Each named turn below is shown by a few rows before and after it. Which turns, in which order, take the first row of each later pair to the second? The first pair is answered.
tunaf (before -> after):
[-14  -8  10   7   6 -12   6   3 -13  10  13  18 -16] -> [-10 -14   7   4  10 -16   9   8 -18   2  22  13  -3]
[-12  -6   5  27 -27  12 -22 -29  19  15 -17  19 -27] -> [-20  13  22   2   4 -21  -7   1   6  47 -10   0 -29]
[-19  16  -4 -34   9  10  14  34 -19   5 -26 -10  22] -> [-10   2 -12 -25  -4  20  14  22 -18 -21 -19  -7  40]
[ 24  -2 -10 -40  11  34  -5 -14  23   4 -15  16  -3] -> [ 16   5  -5 -42  16  32  -6 -11  24  12 -20  15  -6]
vudar (before -> after):
[-12   3   2   3  11 -13   1   3  -1  26  -8  -2 -16] -> [ -7   5   2  -4   9 -11   1   0   4  28  -8  -5 -17]
[  5   1   0 -29   7  -6   4   4  15  10  -7  -7  20] -> [ -5  -4   3   5  15 -17   6  18  -4   9  18   0  21]
[ -4 -10  -6 -24   5  14  11 -17  20  -8  -2  17  -2] -> [  0 -12  -3 -23  16   1  19  -2   5 -13  15   9  13]
sifil (before -> after):
[ 21 -26 -12  15 -44  58  -7 -32  23 -17  15  17  18] -> [-26  20  24  17  -6  13 -12   5   4  69   8  17 -45]
[ 27  -9   6   4  17  43  18   7 -29 -17   2   4  18] -> [ 12   7  15   0   3  52   2 -10  -8  10 -25  12 -22]
[ 12   1 -17  -6   2   2  28  15 -20 -15   3 -14  22] -> [  3   9 -16 -14 -22  22  11 -12   8  -4 -29  -1 -12]
[ -4  -8   1  35   7  -1   3  22 -21  -7  18   1   5] -> [  2 -12  -8  27 -20  25  -9 -11   4 -16  -3  10  -4]
Lita (before -> after):
[ 15 -29 -33 -30 -24   5  19 -37  -8 -53   2 -22  43] -> [-20   3 -12 -28 -43  17  -6 -62  21  -3 -44  -1 -28]
[-18   7  20  26  -5   2 -15  -1  -2  21  -4  21 -25] -> [ 12 -10   3   7   9  -9   6  16 -17 -17  27   0  34]
[-30 -12   6  13  16 -16  -3  -7 -11  -2  -4  -6 -16] -> [-16 -14  -1  -4  23 -22   6  -3 -11 -15   7 -20  10]
[  8  -5  -4  11 -20  29 -16 -17  18 -22   1   4  14] -> [ 11  -1  -4  -3 -22  31 -12 -20  21 -21  -5   2  17]
bobiv (before -> after):
[-6 10 -3  4  6 -2 10 -6 -5  5  2  1 -6] -> [-7  9 -2  8  4 -1 10 -5 -6  2  2  4 -5]
[  1  -6  -8   3 -46  42  -8 -31  34 -25 -24  16 -12] -> [ 17 -13 -13 -13 -38  38   2 -25  31 -43 -14   6  15]
[ 15  -2  -4   2  -7  12   9 -14   0  -1   8   8  13] -> [17  1 -5 -6  1  9 13 -6  1  0  8  1 15]
Now pairs of rows:
Between the rows of a pair lie 2 to 3 turns.
[ 10   6 -14 -39   6  -9  -2  -2  15   2 -16 -13  25] -> [  6  -9 -21  -5 -20  12 -16 -24  20 -16 -18   5  14] => vudar sifil
[-14 -11   7  49   0  -3   3  20 -33 -21   8   7   5] -> [-11  16  18 -11  22 -25  14  36 -23  13 -10 -15  -3] => vudar tunaf tunaf
[-28 -26  -3   4  18 -61  34  24 -17 -13  25 -15  32] -> [-48   2  14 -32   8 -51  17   3  13  36 -27 -10 -27] => sifil sifil vudar
[ -1 -24   5  34  -2   0  -9 -15 -22 -27  51   9  27] -> [-29  18  31   3   5  -8 -21 -18  -3  42   3  12 -41] => sifil tunaf
[  3 -29 -11  37 -10   3  16  11 -15 -31  42   2  25] -> [-18 -19  -1  58  -9   2   9  11 -18 -12  35  13  -6] => tunaf sifil sifil
